Q:
array([[135, 138, 118, 128, 107, 139, 145, 117, 108, 130, 143, 112, 134,
        124],
       [140, 120, 123, 108, 116, 128, 124, 149, 121, 120, 124, 128, 134,
        110],
       [148, 118, 141, 149, 118, 137, 110, 113, 114, 113, 115, 147, 118,
        109],
       [146, 147, 118, 145, 107, 134, 123, 138, 132, 131, 137, 122, 115,
        127],
       [140, 110, 129, 142, 121, 150, 111, 106, 123, 117, 119, 140, 125,
        132]])
A: 125

Q:
array([[132, 140, 113, 129, 137, 125, 126, 127, 113, 124, 131],
       [116, 140, 146, 137, 126, 140, 130, 125, 129, 121, 125],
       [114, 129, 146, 135, 124, 132, 123, 132, 125, 127, 122],
       [139, 125, 105, 122, 135, 116, 124, 131, 117, 131, 132],
       [135, 135, 117, 127, 133, 128, 130, 124, 123, 125, 131],
       [112, 134, 134, 136, 131, 123, 115, 137, 106, 127, 122],
       [132, 115, 118, 122, 128, 116, 122, 134, 125, 136, 128]])
A: 136

Q:
array([[124, 118, 116, 131, 107, 125],
       [125, 119, 117, 131, 106, 126],
       [117, 118, 114, 116, 131, 107],
       [131, 123, 121, 110, 133, 103],
       [118, 126, 124, 120, 144, 117],
       [144, 124, 124, 124, 104, 121],
       [143, 126, 127, 124, 111, 123],
       [143, 124, 125, 126, 104, 124],
       [124, 119, 117, 122, 118, 115]])
A: 118

Q:
array([[152, 145, 144, 139, 119, 119, 113, 141, 119],
       [127, 134, 120, 136, 138, 130, 135, 127, 134],
       [121, 117, 129, 128, 130, 143, 145, 121, 142],
       [136, 139, 127, 140, 131, 126, 128, 130, 131],
       [134, 129, 134, 129, 129, 129, 127, 135, 128],
       [131, 116, 139, 134, 116, 147, 145, 118, 144]])
A: 118

Q:
array([[105, 121, 132, 129, 131, 123, 129, 136, 122, 128, 123, 134, 134,
        133, 144, 131],
       [105, 121, 132, 129, 131, 123, 129, 135, 122, 128, 122, 134, 134,
        133, 143, 131],
       [105, 122, 131, 130, 131, 123, 129, 134, 121, 125, 126, 134, 133,
        133, 143, 128],
       [105, 122, 131, 129, 131, 123, 129, 134, 121, 128, 124, 135, 134,
        134, 143, 131],
       [104, 122, 131, 129, 130, 123, 129, 134, 119, 128, 124, 135, 134,
        133, 143, 131],
       [105, 122, 131, 130, 131, 123, 129, 134, 121, 126, 127, 134, 134,
        133, 143, 129],
       [105, 124, 131, 129, 131, 123, 129, 134, 120, 129, 124, 134, 134,
        134, 143, 131],
       [107, 120, 130, 129, 134, 123, 129, 131, 121, 128, 126, 132, 132,
        133, 143, 131],
       [105, 122, 131, 126, 133, 120, 129, 133, 120, 128, 126, 134, 134,
        134, 148, 131],
       [105, 121, 133, 129, 131, 123, 129, 135, 122, 128, 123, 134, 134,
        133, 144, 131],
       [105, 122, 131, 129, 131, 123, 129, 134, 121, 126, 127, 134, 133,
        133, 143, 129]])
A: 143
---
[135 121 148 124 104] Out: 148

[[130 150 109 116 119 147]
 [116 106 150 144 145 123]] Out: 144

[148 129 128 153 124] Out: 128

[108 124 150 109 109 149] Out: 109

[[123 128 134 122 124]
 [116 143 150 107 125]
 [128 128 137 121 116]] Out: 137

[[120 138 117 138 135 139]
 [112 149 138 121 113 125]
 [135 131 146 102 126 120]] Out: 102
---
120  144  148  147  137  157
130  135  138  135  143  124
--> 144

145  110  135  149  110  110  141
124  143  111  116  128  140  131
120  143  120  106  141  138  114
--> 110

157  145  152  130 --> 145

121  141  119  123
121  128  128  122
123  155  128  131
--> 141

102  107  139  129 --> 107

127  101  134  147  114  125  107 --> 101
---
113,140,122,134,142,110,122
120,131,148,122,137,157,100
149,116,126,104,127,143,116
=> 131

112,105,143,147,105
150,139,151,133,133
120,151,107,118,147
=> 139

138,145,152,103,127
127,111,109,151,119
125,140,151,105,134
=> 111

122,130,135,124,123,130
124,118,123,124,138,124
107,129,138,113,118,134
=> 118

105,137,105,139,117
111,145,126,136,104
121,108,125,107,137
=> 145

116,114,152,152
104,152,153,131
150,103,103,134
=> 152

130,126,135,125,134,130,126
110,125,113,118,115,147,129
113,102,132,127,135,116,126
=> 125

103,99,144,144,151
141,100,108,149,129
151,158,120,110,106
=> 100
---
[144, 133, 127, 112, 130, 156, 123] gives 144, 123
[114, 130, 100, 130, 115, 131, 114] gives 114, 114
[[124, 122, 101, 120, 125, 131], [153, 124, 127, 118, 121, 101], [140, 112, 145, 114, 120, 107]] gives 124, 107
[113, 128, 127, 133, 102, 125, 137] gives 113, 137
[[141, 146, 107, 133, 112], [115, 104, 128, 128, 149]] gives 141, 149
[149, 123, 125, 151, 149, 125, 122] gives 149, 122
[145, 149, 132, 140] gives 145, 140
[[133, 123, 128, 133, 121, 127, 126], [122, 123, 136, 131, 104, 127, 123]] gives 133, 123
[124, 144, 105, 120] gives 124, 120
[121, 157, 108, 119, 139, 142] gives 121, 142
---
[[128 128 129 129 127 125 134 129 130]
 [134 133 135 118 137 118 122 115 132]
 [126 128 127 127 126 129 129 127 127]
 [130 129 127 128 128 130 128 126 129]
 [125 128 128 128 126 125 131 129 128]
 [128 130 130 130 127 128 126 132 132]
 [128 118 137 131 133 120 156 126 124]
 [123 146 123 117 120 108 126 119 137]] -> 137

[[133 131 130 122 121 124 128 124 142 126 131 126 132 120 124]
 [127 127 129 128 131 133 129 129 132 129 127 130 127 121 133]
 [129 128 127 125 123 128 125 129 129 126 128 125 129 127 128]
 [129 127 146 133 122 115 127 127 131 128 127 127 128 123 116]
 [128 127 119 120 122 128 127 129 126 126 129 126 129 134 129]
 [125 125 133 130 122 122 128 129 128 129 127 128 126 133 123]
 [130 128 128 132 132 129 127 127 128 128 126 128 129 124 130]
 [129 129 155 134 122 109 128 126 131 129 127 127 129 118 109]
 [130 129 131 130 133 131 128 125 141 128 129 126 127 109 131]] -> 131

[[127 131 132 130 132 131 110 130 127 131 119 120 103 127]
 [124 126 124 122 124 126 132 128 126 125 129 137 138 127]
 [129 129 130 130 130 129 121 129 129 130 123 126 120 127]
 [126 133 133 132 129 133 126 126 124 130 137 112 113 132]
 [132 128 130 131 132 128 118 130 131 131 118 126 117 126]] -> 126

[[127 129 145 137 144 101 112 129 119 121]
 [140 128 136 131 151 118 118 151 123 128]
 [133 134 128 134 128 123 117 156 143 152]
 [120 130 153 148 146 127 128 131 143 132]
 [153 141 132 108 117 135 132 132 140 118]
 [149 136 146 123 142 130 131 147 143 124]
 [134 147 149 132 116 118 110 114 126 123]
 [127 137 154 138 140 118 113 119 122 120]
 [150 137 131 112 138 152 131 142 120 123]
 [145 156 147 128 116 131 112 132 136 134]
 [152 128 125 114 142 123 130 154 128 122]] -> 122

[[126 132 138 125 131 129 133 129 126 128 129]
 [123 124 124 130 128 119 129 124 131 114 128]
 [127 129 135 127 129 128 131 129 126 127 130]
 [134 133 129 124 129 135 128 132 126 139 123]
 [126 131 138 127 130 129 132 129 125 128 132]
 [137 139 133 121 129 146 127 136 127 153 123]
 [133 121 114 133 122 125 121 128 127 127 124]
 [134 133 127 124 129 136 128 132 127 139 121]] -> 121

[[133 121 118 125 134 128 122 127 113 139 120 127]
 [117 136 129 124 128 125 129 123 134 137 128 128]
 [131 128 128 128 128 129 128 129 127 125 127 126]
 [124 131 115 123 139 118 128 116 129 123 131 136]
 [117 148 103 128 146 118 127 118 140 100 135 146]
 [130 128 129 129 127 129 128 131 127 123 127 126]
 [131 128 130 129 127 129 127 129 127 124 127 126]
 [133 121 117 125 133 128 121 128 113 140 120 128]
 [128 128 128 127 128 127 127 126 129 129 127 127]] -> 127

[[125 130 129 127 127 129 120 121]
 [117 131 136 119 122 132 101 109]
 [134 136 113 143 138 131 120 111]
 [127 122 135 121 124 126 138 141]
 [126 130 128 128 128 129 121 122]
 [134 136 113 143 138 131 121 112]
 [132 123 129 128 128 125 144 143]
 [137 127 119 138 134 126 145 137]] -> 137

[[114 125 128 130 118 123 137 116]
 [118 122 130 125 114 124 131 125]
 [113 104 128 123 122 125 123 121]
 [132 133 125 127 132 127 138 124]
 [124 128 131 117 122 129 115 130]
 [125 126 129 133 105 138 129 126]
 [125 128 128 129 134 117 138 131]
 [130 134 136 116 126 129 111 132]
 [122 125 130 127 126 130 133 110]
 [134 128 126 121 137 129 118 135]
 [126 133 123 121 138 124 127 122]
 [130 131 135 124 129 129 122 131]] -> 131
